In the rows, zero is written as 128.
Rows swapped in pairs by one turn or mirror: which row each one swaps with:
The rows were stretched afterwards, more along some directions than others.
Z57: [144  89 129  99 138 119 131 123 117 116 141 104 169 139 133 148 132 130
 147 134 135  61]
Z724: [135 113 117  81 148 103 118 103 154 126 184 113 151 150 169 155 109 136
 108 116 128  91]
Z570: [153  98 126 104 157  97 105 115 169  97 141 134 151 183 143 165 116 120
 137 123 111  63]
Z699: [119 103 105  88 132  95 126 112 163 108 140 112 150 175 155 179 119 137
 132 129  97  97]
Z298: [134 129 148  98 172  93 116 148 163  98 130 141 138 159 134 147 116 108
 122 145 130  97]
Z596: [169  75 109  83 185  82 109 129 135  98 129 111 146 156  99 168 129 146
 126 118 126  97]
Z81: [131 101 136 127 177 117 111 136 126 110 126 112 125 125  94 131 149 132
 146 135 161 118]
Z840: [162 115 142  80 151 108 123 146 123 125 154 126 155 134 145 137 126 118
 131 109 129  83]
Z406: [140 104 120 116 170 110 135 125 135 105 123 112 149 170 106 145 137 124
 143 135 128  83]
Z505: [124 131 143 153 140 122 122 126 152 101 117 156 124 173 125 142 120  86
 126 137 148 111]
Z46: [162 107 142 100 161  98  95 136 160  99 159 115 142 145 113 152 132 107
 143 121 129  72]
Z469: [160  76 148 103 167  95 116 161 174 101 153 133 148 178 131 145 101 114
 150 114 106  96]
Z52: [183  72 127  90 165  93 132 168 126 111 120 139 143 159  98 152 128 117
 143  98 119  95]
Z695: [133 107 137 100 169  87 129 158 153 112 141 123 131 143 126 135 144 113
 141 138 132 110]
Z804: [147 117 126 110 119 124 121 119 155 113 161 129 145 137 167 159 116 105
 127 110 128  89]
Z549: [175 131 109 104 130  86 129 122 157 108 164 146 141 145 162 163 135 115
 119 105 121 115]
Z770: [157  93 106 109 144 105 114 114 135  84 115 114 140 147 113 168 133 118
 143 129 125 105]
Z235: [117  89 144 118 128 131 124 122 135 128 135 117 153 167 157 149 112 114
 144 149 130  85]
Z109: [137 121 131 138 153 124 106 130 166  89 140 159 134 165 130 138 117 102
 114 135 152 120]
Z390: [177  83 129  92 163 107 124 153 136 101 161 127 165 137 119 140 113 113
 119  96 131  74]
Z917: [133 115 133 109 131 120 134 133 154 101 155 133 163 175 161 156  93 111
 121 132 125  87]
Z287: [179 109 107 118 171  98 122 138 118 111 126 132 129 131 101 141 154 136
 120  95 137 108]
Z949: [143  88 132 129 137 136 135 142 140 108 133 129 140 169 121 151 111 106
 142 117 144  96]
Z37: [139  99 150 134 160 120 127 158 148 124 145 139 138 187 138 121 112  91
 146 129 115  76]
Z899: [137 116 132 133 154  92 117 152 163 101 145 151 134 150 123 142 131 110
 136 121 138 114]
Z908: [157 115 125 142 129  93 128 134 171 104 131 141 124 175 132 159 127 101
 148 110 104 103]
Z457: [140 126 132 112 131 123 137 120 147 108 174 120 139 132 141 134 128 125
 133 117 150 119]
Z141: [136  88 151  95 163 116 130 167 150  95 145 130 148 155  97 149 105 100
 125 131 141  83]
Z609: [166 131 105  98 164  83 120 125 161  93 148 148 143 125 133 152 144 119
 105 108 116 102]
Z644: [154  98 134 106 117 123 125 110 145 110 169 117 149 142 143 153 121 111
 133  94 126 102]
Z243: [137 132 138  97 166 101 123 135 139 118 155 124 133 119 131 133 131 132
 105 117 142 115]
Z92: [135  92 126 110 168 103 114 143 144 104 107 129 140 172 105 155 132 131
 149 136 119  84]
Z651: [135 124 136  96 153 106 120 154 163 108 158 159 145 130 148 137 120 126
 109 114 124 105]
Z531: [139 111 118 125 172 101 114 137 139 108 112 137 118 157 104 142 126 116
 111 122 141 117]
Z929: [146  90 131 128 130 124 138 141 125 112 125 118 152 180 137 149 112 104
 151 126 116 101]
Z409: [143  88 124 125 166 123 138 152 115 109 114 124 148 152 103 134 129 131
 142 120 157 100]
Z825: [156 111 124 108 163  92 133 126 130 112 117 110 136 150  94 156 150 111
 140 125 137  64]
Z561: [128 122 129 106 137 112 106 106 170  99 163 109 134 155 143 152 128 141
 130 140 132 102]
Z426: [121 121 130 145 149 106 124 125 145  98 104 130 124 148 108 139 153 110
 164 150 139 121]
Z492: [110 135 160 134 150 126 139 151 161 109 131 161 128 166 134 123 109  97
 116 129 138  96]
Z691: [138  87 106  90 155  81 104 115 157 101 127 111 135 140 126 173 149 142
 142 138 116  90]
Z863: [139 124 130 115 144 122 125 110 122  97 119 122 136 152 103 154 138 111
 122 131 164 103]
Z696: [134 111 122  72 164  93 134 126 152  87 149 131 150 144 129 163 121 141
 108 132 137 106]
Z129: [117 108 142 108 172 127 114 161 137  97 147 137 144 131 119 114 122 138
 112 140 169 118]
Z392: [144  88 124 131 142 131 122 130 120 108 126 119 154 167 135 155 124 123
 133 137 130  81]
Z231: [143  93 115  75 171 101 109 124 140  97 160 123 154 108 134 162 128 142
 110 129 146 107]
Z9: [138 100 123 101 145 111 118 128 154  89 161 138 165 134 153 146 116 124
 134 133 132 114]
Z156: [116  88 139 102 137 125 112 120 144 119 164 104 152 134 154 151 122 130
 133 148 137  98]
Z566: [129 107 142 119 116 126 122 105 166 114 176 131 157 174 178 155  96 100
 134 123 121  86]
Z279: [112  93 134 112 143 108 120 135 146 105 133 120 161 166 142 160 109 110
 145 147 122  82]
Z587: [154 107 104  77 152 104 138 112 118 120 150 112 157 131 142 165 134 144
 109 114 127  82]
Z572: [146 101 124 119 173 107  95 145 141  91 131 143 131 127 106 143 141 128
 110 143 167 128]
Z60: [156 129 115 120 133 102 132 125 152 113 161 152 135 131 154 158 143 125
 103 115 134 105]
Z798: [134 137 116 121 154  99 114 147 163  96 138 153 127 152 129 137 132 129
 109 113 133 137]
Z799: [156 105 104  95 138  91 125 117 145 115 143 124 149 117 156 166 139 129
 130 103 116  89]
Z142: [107 118 139 123 117 130 123 100 171 116 155 125 143 167 172 155 110  98
 134 145 118  92]
Z933: [149 112 136 125 166 100 104 130 146  94 127 115 126 149 107 136 145 129
 152 119 126 110]
Z534: [129 106 125 109 148 113 114 138 165  80 132 136 130 153 117 153 115 127
 109 139 133 121]
Z773: [160 125 116  89 170  83 114 136 164 104 157 164 146 161 157 157 120 102
 100 132 120  75]
Z766: [171  98 121 126 157  99 126 155 128  98 114 148 135 124  92 138 152 118
 132 112 145 101]
Z897: [154 111 132 127 149 109 108 146 151 106 140 167 135 140 140 137 126 113
 111 122 148 123]
Z579: [167  73 117  72 188  83  96 157 146  85 150 121 165 150 131 152 124 127
 130 134 127  93]

Z141 swaps with Z46
Z897 swaps with Z235
Z129 swaps with Z691
Z109 swaps with Z142
Z534 swaps with Z561
Z52 swaps with Z840
Z566 swaps with Z505

